A single turn carries every row of the set below to another of its rows. Some are shown first; where does it send the rows asked next?
k_127: [339, -65, 61, -49, 28, -208, 164, 99, -120, 181, -189, -1, 437, 190, 24, 63, 316, 155]
k_577: [417, -113, 179, -48, 368, -41, 303, -165, -7, 65, -4, -269, 170, 285, 255, 149, -14, -158]
k_314: [289, -99, 86, -153, 407, -105, 392, -215, 28, 64, -94, -258, 239, 63, -31, 164, 45, 8]
k_103: [375, 47, 122, -89, 30, 21, 144, 51, -13, 113, 28, -26, 420, 216, 113, 74, 328, 144]
k_508: [275, -109, -2, 132, 157, -91, 301, -285, 128, 305, -243, -258, 319, -90, 82, 156, 18, 54]
k_775: [340, -133, 202, -60, 352, 21, 314, -199, -27, 110, 16, -269, 197, 232, 226, 111, -53, -158]
k_800: [178, -188, 166, -126, 269, -213, 124, 22, -156, -55, -53, -112, 136, 355, 250, -10, -24, -338]
k_219: [295, -171, 73, 224, 110, -86, 251, -249, 47, 361, -236, -253, 295, 31, 245, 110, -62, -73]
k_533: [112, -162, 10, -244, 340, -391, 221, 13, -94, -100, -213, -100, 180, 152, -66, 55, 97, -126]
k_717: [310, -66, 78, 150, 137, 75, 256, -309, 161, 282, -82, -286, 295, -12, 225, 139, -17, -16]
k_489: [211, 43, 39, -172, 23, -195, -25, 74, 330, -69, -95, 152, -134, -264, 167, 128, 54, -146]
k_911: [-3, -163, 53, 86, -194, -92, -84, -69, 358, 157, -81, 152, -112, 91, 264, -75, 63, -197]
k_20: [30, -218, 56, -48, -124, -66, 61, -30, 351, 121, -27, 201, -284, 115, 275, 229, 81, 22]
k_89: [196, -83, 26, -73, 0, -388, -37, 142, 189, 26, -271, 183, -140, -197, 194, 90, -9, -225]
k_954: [420, 32, 92, -121, 22, 24, 119, 8, 19, 67, 29, -94, 385, 250, 84, 121, 350, 130]
k_155: [16, -304, 35, 8, -133, -211, 53, 17, 262, 180, -165, 222, -273, 129, 261, 217, 48, -6]
k_350: [120, -19, -19, 88, -117, 10, 15, -235, 406, 218, -82, 46, 100, -164, 126, -100, 179, -81]
k_492: [-27, -76, -24, -22, -142, -80, -23, -114, 464, 86, -79, 150, -86, -48, 79, -22, 163, -43]
k_748: [286, -190, 110, -204, 23, -521, 55, 90, 312, -77, 42, -44, -108, 132, 157, 26, -118, -137]
k_586: [232, -144, 68, -55, 31, 28, 119, 112, 201, 173, -117, 205, -260, 144, 163, 415, 206, 110]
k_938: [-49, -207, -44, 60, -170, -277, -34, -46, 334, 177, -260, 176, -85, -5, 82, -55, 112, -110]
k_493: [-8, -235, -13, -76, -99, -192, 98, -22, 341, 127, -139, 216, -261, 34, 138, 250, 115, 100]
k_262: [435, -109, 139, 21, -30, -99, 70, 85, -145, 179, -75, -76, 369, 390, 237, 56, 240, -28]
k_31: [379, -94, 20, -58, 20, -246, 143, 81, -114, 163, -219, -59, 403, 234, -17, 110, 334, 121]
k_382: [82, -131, -68, 139, -128, -216, 28, -166, 286, 299, -289, 75, 111, -165, 70, -123, 153, -99]
k_222: [292, -159, 121, -226, 28, -455, 58, 68, 352, -99, 96, -54, -109, 129, 170, 29, -105, -127]
k_811: [138, -127, 41, 197, -166, -58, -37, -176, 276, 306, -155, 60, 79, -35, 278, -153, 81, -225]
k_713: [377, -78, 159, 30, -18, -93, 99, 114, -154, 212, -83, -11, 405, 334, 232, 16, 237, 21]
k_645: [292, -247, 121, -14, 358, -251, 346, -138, -145, 182, -241, -231, 224, 183, 97, 104, -57, -133]
k_124: [368, -76, 49, -143, 425, -149, 377, -187, 55, 17, -99, -266, 206, 118, 7, 204, 87, 16]
k_864: [279, -158, 93, -240, 33, -502, 73, 73, 351, -101, 53, -48, -99, 90, 112, 37, -88, -98]
k_343: [167, -8, 113, -304, 333, -43, 181, -76, 53, -201, 106, -141, 155, 191, 75, 64, 109, -142]
k_375: [217, -208, 31, -20, 31, -106, 120, 146, 139, 219, -243, 219, -255, 137, 121, 408, 193, 109]
k_820: [244, -19, 130, -60, -25, -182, -86, 110, 233, 1, -76, 155, -167, -115, 366, 73, -38, -307]
k_786: [243, -202, 92, 18, 3, -18, 86, 146, 130, 227, -163, 212, -271, 215, 248, 384, 153, 30]
k_772: [367, -225, 83, -4, 376, -311, 341, -107, -112, 136, -254, -241, 189, 237, 124, 149, -13, -120]

k_533 -> k_800
k_103 -> k_127
And these:
k_772 -> k_577
k_31 -> k_262
k_219 -> k_717
k_864 -> k_748
k_489 -> k_89
k_811 -> k_350
k_492 -> k_938
k_775 -> k_314
k_586 -> k_375
k_493 -> k_155

